Some points, one per row:
[ 30   2   7  60 -36  25  71 -28]
[-68 -29 -12   4  21  -7 -23  -9]
[ 28   1  24 -37 -26  15  62  37]
[ 63  22  50   7 -46 -46   4 -66]
[ -23   73 -111  -55   11   -6  -54    6]
[-18 -61  11 -10   4  17  28  20]
[ -9  13 -71 -30  32  30 -84  -4]
[-29 -33  27 -13   4 -28  -5   9]
[ -4 -68   9 -69  -4 -56 -44 -55]
[127 127 -96 -25 -37 -35  27  -1]
[-32  37 -49   5 -13   5 -11  31]
[-10 -94  21  27 -11 -85  -1 -19]
[ 51  31  12 -21 -52  19  43  46]
[ 39   4  16 -32 -12 -99  32  -8]
[ 34  29 -24   8 -12  32  32  31]
[ 56 -70  29 -49 -40  38 114  27]
[-48  23 -61 -38  -3 102 -66   4]
[-11 -20  -3  -7  29  28   8  10]
[-30 -25   1 -26   6   1  -2  18]
[ -9  31 -54 -40  -6   5 -15 -24]
[-28 -48  75  24 -35 -40  26  -1]
[ 70 -88  84  23  16 -77  12 -70]
[ 22  25 -32 -34 -60  -9 -34  16]
[-17  83 -17  53 -17 -55  41 -17]
[ 85  49 -61 -10   0 127 -82  15]
[-39  40 -17  53  -6 -75 -64   2]
[ 23   7  41 -46   2 -41  20   3]
[  3 -19  22  31 -32 -49  41  21]
[ -8  11  18  44 -15  18  19   2]
[ 92  24  12   1 -14 -55  11 -28]
[-26 -48 -16 -21  25 127  -4  31]
[-15   8 -20   8  26   2  11  61]
[-30 -40  37  31  13 -20  52 -21]
10 more points follow, each with its number after it:
[-28   1 -44 -23  -6  48 -53 -19] 0
[ 42 -13  11 -28  -7  -1  -5   6] 1
[ 48  19 -25  -2 -24   5  37  11] 2
[ 37  -8  -8 -16 -45  -8  84  12] 3
[ 69  12  24  -9 -35 -74 -10 -16] 4
[ -6 -37 -28 -15  -1 108 -48  28] 5
[ 46  15 -53 -41 -25  37  47  19] 6
[ -73   15  117   19   72 -106   63  -49] 7
[ 19  11  23   7  21 -51  -5  37] 8
[-60 -33 -22  -4   8  82 -20  46] 9
Which two of these numbered points are nearest to each point below by angle, seen from the average point of the first points? Their numbers follow each, nearest first.
[-65 -32  26  14   9 -47  55 -36] > 7 3
[ 74  41  -9   6  -3  11  74 -13] > 2 3
[ 81 -29  -5  26 -48 -86  22 -35] > 4 3
[  2 -33 -35 -40  -4  60   2  13] > 5 9
[ -5 -31  -8 -20  -6  32 -21  17] > 5 9
[ 29  26 -33   4   7   2 -75 -16] > 0 5
[ 45 -64  25 -25 -42 -33 102  16] > 3 2
[-27 -17  48 -19  -8 -68  19 -25] > 7 4
[ 73  99 -21  -9 -23  13  90   3] > 2 6
[ 15  32 -62  15 -18 -30  18  26] > 2 6
[ 12   7 -34  -7 -10  71  13  23] > 5 6
[ 41  37 -48 -11 -19  20 -68 -18] > 0 5
[  6  23 -35  24 -12  21  30   5] > 2 6
[  16 -101  112  -24  -19  -10   -3  -52] > 1 7
[ 53  -5 -23 -20 -13  36  45  33] > 6 2
[-16  36  31  10  13 -32  14 -24] > 7 8
[-33  -5   5  -1 -11  38  -1  15] > 9 5
[ 24  24 -23  -3   6   0 -44 -15] > 0 5
[ 99  75 -83 -42 -35  45  64  54] > 6 2
[-110  -25   53   59  107   91   15  -14] > 9 7
[-13 120 -35  27 -22  30 110 -15] > 2 6
[ 50  28  11  34 -24 -82 -18 -40] > 4 8
[  7  21  -7  11  15 -22 -18  22] > 8 7
[-15 -63 119 -16 -72  33 -94 -38] > 1 5
[  9  12 -13  45 -31  14  36   5] > 2 3
[-53 -20  96  80  45 -90  30 -83] > 7 8
[ 46  26 -15  82 -22  -6  -8  32] > 2 8
[ 17   6   8 -12   7  12  16   1] > 1 6
[ 62 -69 -15 -27 -49  55  22  -2] > 1 6
[  6 -20 -20 -14 -36   3 -31 -29] > 0 5
[ 39  18  41  13 -29 -82  21 -34] > 4 7
[  1  19  19  27  35  17  32 -24] > 7 8
[  6  -6  -5  -9 -28  26  36  45] > 6 3
[-81 -27 -30  21  86 127 -46  33] > 9 5
[-8  3 12  0 -8 11  8  7] > 9 5
[-24 -29   5  11  12  41  12  -7] > 9 5
[ 42 -24 -13 -43  -5 -67 -11 -65] > 4 1
